In the rows, zero is written as 128.
Where one turn sends some rows of the set: a few examples, then the rows asked:
Zul: [156 134 124 112 144 145 154 117 155 157 105 101]
zap: [149 124 131 134 129 166 145 140 151 166  89 155]
Ful: [144 140 139 131 155 148 155 125 112 172 109 135]
Bodel: [130 105 125 130 141 192 141 149 146 153 112 134]
naso: [149 123 130 130 135 166 147 118  96 140  95 111]
Gebev: [107 123  91 150 138 112 102 141 127 120 151 110]
Digoz: [130 139  84 165 118 135 125 112 118 140 165 161]
dobos: [146 124 128 123 132 177 138 135 164 163  95 142]
dal: [106 119 124 131 128 131 119 126 133 122 182 122]
zedit: [126 113 120 149 106  91 142 125 134 120 156 137]
Foges: [138 134  71 146 110 135 121 106 157 127 164 131]
ledab: [149 125 120 136 143 145 170 140 103 157  96 133]
mego: [142 135  95 156 102 122 114 108 162 118 151 151]
rad: [140 127 138 153 120 166 153 143 147 155  88 154]
gaso: [139 113  87 141 113  95 141 128 135 109 154 124]
puduk: [126 133  95 151  90 125 118 115 154 126 161 153]
Soze: [140 135 122 122 130 164 142 121 125 156  85  97]
ref: [111 123 100 137 136 134 121 135 105 123 178 133]
povug: [156 120 123 122 127 163 148 115 115 133  90  96]
Bek: [147 123 109 106 148 168 155 135 141 145 109  96]
zunaf: [116 122  92 159 130  95 114 141 122 120 139 121]
nem: [116 136 101 151  98 138 110 118 141 132 170 158]
rim: [151  97 121 145 122 155 163 147 151 148  89 143]
Teker: [113 113 107 144 124 112  93 130 120 116 155 130]
gud: [125 143 105 157 119 145 102 113 138 128 166 163]
pupi: [140 135 126 132 128 156 148 124 111 161  80 110]
Gepir: [136 128 132 132 127 185 139 139 169 149 101 128]
sonog: [123 110 103 147 117  97 101 127 129 111 147 125]

rim goes to Digoz
Teker goes to Soze
Now find these:
ledab goes to ref
zedit goes to Ful
zunaf goes to naso
mego goes to rad
nem goes to dobos

Where one turn sends some rows of the set: a few examples, then the rows asked:
zerat: [162 122  82  85 134 180 179  97 140 115  83 117 147 108]
piloz: [ 89 120 118  79 149 177 148  82 114 159  81 142 139 129]
sol: [ 78 118  99 143 119 174 135  71 138 158  99 104 110 143]
Zorup: [130 115 128  84 150 161 148  96 151  89 105 145 107 119]
Lebuz: [119 132 137 124 110 177 134  50 141 121  85 107  89 154]
Mulob: [121 153 111 109 156 150 171  46 145  91  98  86 121 131]
Naguk: [105 134 112  85 164 163 184  60 113 128  82 136 135 116]
vire: [140 117  86 135 143 149 170  52 154 110  82  94 125 112]
Dum: [134 132  77 113 113 190 149 109 167 117 110  93 160 162]
Seb: [137 128  89  67 125 194 152 113 129 145  84 114 159 130]
resa: [123 115 130  78 140 189 114 110 152 117  95 143 129 133]
lafib: [ 98 152 110  90 137 164 166 116 180 119  78 152 138 119]
Dilo: [ 76 133  85 116 133 166 177  74 125 156 102 107 153 161]
sef: [107 146 111 132 121 202 113  83 164 116 107  89 122 153]
potig: [151 139 111 107  88 184 148  75 143 120  90  81 104 156]
duz: [ 90 153 102  93 139 163 178 106 167 134  71 150 145 116]
ved: [108 152  95  88 129 166 177 121 175 127  75 143 147 116]
giden: [ 86 114 122 130 139 169 126  86 168 113 116 133 124 163]
bopo: [120 132 107 117  99 171 167  51 117 152  78  92 105 150]
sivu: [131 120  97 106 131 126 172  76 150  99 112  90 100 126]
Buvul: [103 147  83 108 101 182 152  97 134 146 115  70 124 155]

vire goes to sivu
Dum goes to giden
sol goes to Buvul
Now find these:
ved goes to lafib
Zorup goes to Naguk
piloz goes to Seb
Lebuz goes to bopo

